One vector is turned by the same rotation once a tick. Each row is the vector after some number of ticks, and that number follows the row.
The counts run from 0 to 245.
[  7   3   3   8   2  14  -8   4   6   1   3  21  -9  -7  -6  -4   9  -2
  -3  27  13 -11   8 -16  -7   9 -16  -7   9   8  12  13  -7  -6   6   8
 -11  -2  15  12   4  -2  -3 -13  13   3  14  -9 -12   2  -3  28   9  -8
  15   6   7  15 -16]	54
[ 24  -8  -5 -19 -10  10   1   3   7  -8   0  -2 -10 -17 -10  -3  -1  -9
  11  13  -5 -13   9 -22  -4  18 -21  -5   3 -12  19  14   0   6 -10  17
   5   6   3   4   1 -17   7 -11   9  -7  -4  -1 -13  -2   0  14   0   9
   1  -2   3  20  -9]	185
[  9 -17   2  -2  -5  17   3   3   7   7   0  10 -21 -10  -6  -7   0   3
  12  13   6   2   9 -19 -28   8 -15  -6  13   5   5  15  -4  -4 -14   5
 -11   4  12  12   7   2  -2 -12  16  -3  -8 -17  -7   6   3  16   8  -9
   6  -6   1  19 -10]	232
[ 17 -10   6 -23   1   3  -1 -14  11  -6  -1  -9 -20 -21  -5  11   5   4
   8  13  -8   3  13 -19 -12  -9  -4  -7   3  -5  19  22   0  10 -16   9
  -4   2   8 -11 -14 -13   8  -9  -7 -16  -8  -8  -8   2   0  18  -4  -3
  10  11  -3  16  -6]	227
[  8  -5  11 -10   1  14 -11   0   9  -2   0   2 -28 -22  -8   6  12  -6
  -2  13   3   4  11 -21 -11  10 -19 -17   2  -1   2   4   3  12 -12  11
 -16  -4   0   5 -11  -7  -2 -15  20  -6   1  -2 -10   1   7  18  -8   1
  15   3   7  13 -11]	208
[  1   0   2  -2   8   8  -2  -3  -6   8   9  10 -24  -7  -5  -5   5   5
   2  14  -5  -9   1 -13 -12   1 -20  -5  13   3   2  18   4   0  13   7
   0   5  12  17   2 -13  15 -25   7 -10   6 -13  -6   5   3  30   7 -12
   7   0  -4  20 -17]	177
[ 13 -14  13  -3  11   6   3 -12  12  11  -2 -11 -13 -14  -3  10   0   7
   8  15   0  -1  13 -24 -17   7   2  -8  18  15  12  22   5   3   4  -1
  -5  -6  12   0  -8  -1   7 -11   5 -13  -9 -22 -12   6   3  17   7 -10
   7   4  -7  16  -6]	92
[  4   8   8 -12   7   2 -13   7  -9  -4  -1   7 -32 -18  -8  -2  14   4
   1  12  -7   0  -1 -19  -5  -2 -13 -14   1  -4   4   6  -3   7   0  13
  -5   1  -1   3  -6 -19   6 -21   9 -13   4  -3 -11  -1  -3  33   2  -5
   4  11  -5  19 -10]	41
[ 18  -2  11 -13   7   0 -12  -1   3  -1  -4   7 -15 -18  -8  17  10  -4
   0  12 -12 -16  12 -26   2   8  -9  -3   0  -4   9  14  -3   9  -3  13
  -8  -2   7  -2   1 -22  14  -7   9  -8  -5   6 -19   5   6  16   5   3
  16  12  -1  18   5]	182
[ 10  -5   9 -13  -5  18  -1 -11  11  -5 -12   8 -14 -10   2   9   7  -6
 -10  20   2  -1   1 -23  -9   7  -7 -11   5  -9  13  22   3  -2  -3   3
 -14  -3   9  11  -1  -4   6 -20   7  -7   2   4 -13   5   9  18  -1  -6
  18  -7  10  23 -13]	70
[ 13  -5  -2  -7  14  -1   0  -5  -1  -1  16   2  -5 -25 -20  -7  -1  -3
   9  15   4 -12   9 -20 -11  11 -10   3   9   6   9  14  -7   5  -1   8
  -2  -8  16  -5   5  -6  17  -9  13 -17   5 -17 -10   9  -2  21   9  -6
   5  10   0  12 -13]	76
[ 13 -12  -4  -3  -7  19  -4   2  10  -4  11  -5 -11 -13  -7 -11   0   0
  12  13  13  -9  10 -24  -5  13 -16  -7  12  11  15  12   0  10  -4  15
   0   7  12   7  -3   0 -11  -6  10 -10  -1 -19 -13   5  -6  27   3  11
  -1   0   0   8 -11]	188
[ 10  -2   0 -12  11   2 -19   1   2  -3   3   5 -16 -14 -19  -6   9   9
   4  13 -10   5   4 -27 -19   3 -15   0   5   0   9   9  -7  -2  -7  10
  -4   4   5   4  -1  -7   0 -20  -1  -3   1 -10 -11   1 -11  19  14   2
   0  13 -12  28  -9]	122
[ 17  -7  -5 -12   0   9   6  -4   3  -1  10  -3 -22 -14  -5 -15   4  -1
  17  23  11 -11   7 -13  -3  -4 -12 -12   8 -11   0   9   8  -5  -6   1
  -2   8  14   0  -2  -4   7 -12   0 -14  10 -11  -7   3   3  29   3 -10
   8  -1  11  11 -13]	131
[ 14  -3   5  -3   5  -1 -11  -5  -2   0   3  -1 -22 -21 -12  -4   2   9
  12  21  -7  -3   7 -20 -19   8 -19   6   5   1   5   4  -9   2  -6  10
  -5  -7   1   0   0 -12   0 -15  10  -4  -6 -14  -5   2  -6  15  21 -10
  -2  22 -10  22 -11]	120
[ 14 -14   8  -1   5   8   4 -13  13   4  -3  -9 -13  -7  -3   9  -1   8
   7  11   2  -5  13 -26 -17   4   1  -8  17  16  15  27   4   1   3   1
   0  -1  11   0 -13  -2   7 -10  -1 -14  -9 -23  -8   2   1  20   2  -8
   6   0  -4  15 -12]	91
[ 19   8   3 -17  11  -8   2  -8   0  -6  -3   3  -8 -21 -10  -4   5  -3
   3  23 -11  -8  14 -14  -2   4  -4  -6   0   1  22  15  -8   7   3   9
   6  -2   0  -2  -2 -19   9 -12  -4 -12   6  -5 -16  -1  -8  23  -6 -10
  13  19   2  13  -3]	59
[ 24   0   2 -10  11   4  -2  -2  10   1  -3   7  -1 -10  -8 -12  -1   1
  14  27  -4 -11  14  -6  -7  -3  -9   0  16  -7  22  19   6  -3   1   3
  -3   0  16   0   5  -8   0   4  -4 -11   2 -18 -15   3  -6  18   6 -10
  -4   9   1  21 -17]	33
[ 11 -11  -1   2   1  20  -5   1  13   1   9  -4 -12 -11  -7  -8   2  -2
  11  15  15  -6  12 -20  -4  11 -14  -6  16  11  11  12   2  13  -2  11
  -6   5  15   5  -6   1 -15  -8  10 -11  -6 -18 -18   9  -4  31   4   5
   3   6   0   7 -14]	189
[ 12   5   5  -4   5  -3   3  -5   4   2 -13   9 -10 -15   5  -3   9  -1
   1  25  -5 -11  19 -15  -9  -1 -11 -22   5   9  14  15  -2  -2  13   6
  -1   1  -7   6   6 -10  15 -10   1   1   3 -16 -10   0   3  28  -4  -9
  15  -3   9  21  -4]	196
[  7  -8  -1  -8  -6  10   2   6  -5   9   4   5 -24  -8  -2  -5   5   8
  19   8  -6  -3  10 -15 -18   2 -14  -4   7   9  15  19  -5  13  -7  14
   1  15  10  14  -1 -12  -6  -9   9 -12 -14 -13  -8   2  -2  30   2  -7
   2   4 -11   9  -5]	64
[ 25   0   5  -8  11   2  -4   1   7   2  -4   7  -5 -16 -12 -10   3  -1
  15  27   0  -7  14  -3  -6  -5 -12  -3  17  -7  21  15   4   1  -6   3
  -5  -3  14  -4   8  -7   0   6   5 -13   0 -21 -16   0   0  19   3  -9
  -1   7   2  22 -17]	32
[  5  -2   2  -5   9   7   3  -3  -5   9   5   3 -20 -12  -3  -8   2   3
   3  16  -5  -3  -1  -9 -11   3 -17  -4  14  -3  -1  16   4   0  14   5
   0   4  12  17   5  -9   9 -24   9 -14   6 -11  -8   6   2  30   8 -18
   5  -1  -2  21 -19]	176
[  7   3  -6 -10   2   4 -19   6   1   4  -4   5 -13 -24  -4  -2  20  -6
   7  12  -2   0  11 -23  -2   5 -15  -4   5  -9  23   4 -13   7  -7   5
 -13   2   9   4   1  -2 -11  -7   4  -8  -6  -4 -16  -7  -2  25   7   3
  10   3  -4  21 -10]	166
[  2   3   8   3  10   4 -13   0   1   2   6  16 -24  -6   1   4  12   8
  -3   9  -5 -14   9 -23  -6   1 -15  -9   8  13   6  17  -1  -2   9  10
  -7   2  14   7   3 -16  19 -17   1  -7   2  -5  -8  10   4  27   8  -3
  14   4  -8  17  -4]	179
[ 18  -4   7  -2   6  13 -11   9   2  13 -12   6 -15 -14 -11   2  10   3
   8  12  11  -1  18 -21  -8  -4  -8 -11  11  12  -3  14   5   9  -2  -2
 -11   8  16  -2  -3  -2  -8  -2  16  -7   3 -16 -15  -3  -1  32  -2   3
  16  -2   3  12 -10]	110
[ 11  -3  -2 -12   8   5 -20   5   2  -6  -1   7 -13 -10 -18  -3  12   9
  -1   8  -7   7   3 -29 -18   1 -15  -2   5   2  11  14  -6  -3  -8  12
  -5  10   5   7  -2  -6   1 -19  -3  -1   3 -10 -11   0  -9  19  11   9
   5   8  -9  28  -3]	123
[ 24   5  11 -15  15  -6  -2  -3  -1   3 -16  10 -14 -15 -12  -6   5  -2
   2  22 -12  -7   8 -13  -7  -2 -11  -7  11  -6   6  15   2  -1   5  -2
  -4  -2  -4   7  10 -15  16 -13   5 -11   1  -8 -17   4   6  11   3 -12
  16   3   4  29   2]	15
[ 25  -6   7  -3   7   6   8  -7   7  13  -1   9  -5  -5 -16  -7  -5   0
  20  28   1 -16  22 -12 -15  10  -3   0  13  14   9  17   4   2   0   8
  -3   1   9   4  -1 -10   1  -4   5   0   1 -11 -18   6  -3  14   6 -16
   9  16   4  11  -3]	216
[ 18  -8  -6  -7   4   8  -1 -10  13  -5   4  10   1 -11 -13  -5   7  -7
  10  27   7 -15  15 -18  -9  -5 -13  -6   7   5  19  20   3  -4  -4  11
  -9   7  17  -1   6  -1  11   1   0  -3   5 -23  -9   3   4  21   2  -2
  12   0  15  16 -12]	213
[ 10  -5  -5  -9  13  10  -6  -5   1  11  11  13  -3  -9 -19  -2   2  -2
   5  13  -8  -6  17 -17 -14  14 -14  10  10   6  13  21  -5   6   2  13
   4  12  19  16   4  -9   5 -14  -1  -2   7  -2 -16   2  -8  19   9  -2
  13  10  -2  17  -4]	79
[ 18  -1   5 -12   4   1  -4  -5  -3   1   0   0 -13  -6 -13   0  -4  10
  18  15 -16 -14   1 -17 -13  -2  -6   5   3  -5  11  19   4   7  -1  17
   5   5  15   2   2 -18  10 -11   5 -11  -6  -7  -8   9  -5  27   7  -7
  -9  14  -9  22 -14]	201
[ 15   5   6 -12   0   9  -7  -1   2   3 -12   2 -22 -19  -3 -10   9   0
   6  16   0  -9  20 -27   3   8  -5 -15  -4   0   9   2  -7  19  -4  10
  -4   3   0   5  -1 -12  -5 -10   6  -4  -2   9 -15   4  -8  33  -7  -2
  18   4   4   8  -3]	84
[ 23  -4   8 -17   3   2 -10  -1   4  -5  -5   3 -10 -18  -9  12   6  -6
   4  15 -12 -13  11 -23   0  12 -14  -3  -2  -9  12  13   2   9  -5  15
  -5  -1   5  -1   2 -22  14  -8  10  -8  -4   8 -20   2   4  13   2   5
  11   8   1  22   1]	183
[ 14 -21  -6 -14  -8  15   8  -6  10   3   0  -9 -14 -17  -1   0  -2   0
  15  15  -1   4  10 -19 -26   3 -14  -6   7  -7  13  16  -2  -2 -15   7
  -4   9   6   9   4  -1   3 -14   8  -7  -9 -16 -10   2   6  16   7  -9
   8  -4   4  21  -4]	230
[ 16  -4   7 -11   7   6   8  -7   1   6  -2  -8 -15 -16  -4 -14  -6  -3
   8  21   3   0   0  -9 -11   4  -5  -7  16  -2   5  18   8   7  10   0
   3  -3   3  12   3  -4   1 -19  15 -21  -4 -12 -18  11   1  26   6 -20
   4   4   3  14 -11]	174
[ 12 -10   2   6   0  10  -1  -5   4  11   7   7 -14  -3  -2   5  10   4
  15  27  12 -16  11 -19  -7   1 -11   0  13   7   6  20  -3 -15   3   1
  -9   8  21   5  -5  -5   6 -10   0  -5   8 -13  -6  -4   2  24  19  -9
  14   6   2  18  -9]	134
[ 21   1  10  -5  -2  13   5 -12  16  -3  -9  -3  -7 -11   9  -2  -4   7
  -1  29  -5 -10  21 -12  -7  -3 -14 -12   8  -4  13  21   2  -5   5   2
  -1   1  10   1   5 -14  13  -7  -7  -1   7  -5  -2   4   0  22   3  -8
  10   2  11  22 -10]	115
[ 23  -6   9 -19  -1  15 -10   1   9  -7  -9  11 -13  -7 -14  -3   9   2
  -5  14   2   5   9 -20 -10  -3 -11 -11   5  11   4  21  -2   7 -11  12
  -6  13  -4  10  -4 -10  -3 -10   4 -10  -3  -7 -20   7   1  17  -5   9
  19   5   8  12  12]	126
[  6   2  -2  -5   3   4 -14   8   0   7   3   0 -20 -28   0  -1  17  -5
   8  11  -1  -1  14 -22   0  11 -19  -6   2  -7  17   2 -13  10  -8   6
 -10  -1  10   1   0  -5  -9 -10   4  -7  -4  -6 -17  -6  -2  28  10   1
  14   9  -7  16  -8]	165
[  9  -2   4  -9   8  10   6  -5  -4   7   3  -4 -15 -16  -4 -12  -2   0
   7  20  -1   0  -2  -6 -14   4 -12  -3  15  -3  -1  16   6   2  13   2
   1   2   7  16   4  -5   5 -22  14 -19   2 -10 -12  11   2  28   5 -21
   4   2   1  19 -13]	175
[ 20   0  13  -5  12  12 -10   2   5  13 -14   8 -14 -12 -12   4   7   4
   4  16   7  -3  17 -16  -7  -6  -5 -11  12   3   0  16   7   7  -3  -4
 -11   6  19  -3  -4  -7  -7   1  13  -9   4  -7 -13  -2  -2  30  -3  -3
  16   0   4  14 -18]	111
[ 22   2  13  -7  15  14  -8  -1   7  10 -17   9 -15 -10 -12   4   3   5
   4  20   2  -2  19 -12  -5  -7  -8  -9  13  -6   3  19  11   6  -2  -4
  -9   3  21  -3  -3 -10  -2  -1   5  -6   6  -5  -8  -2  -2  28  -6  -4
  14  -2   7  17 -20]	112
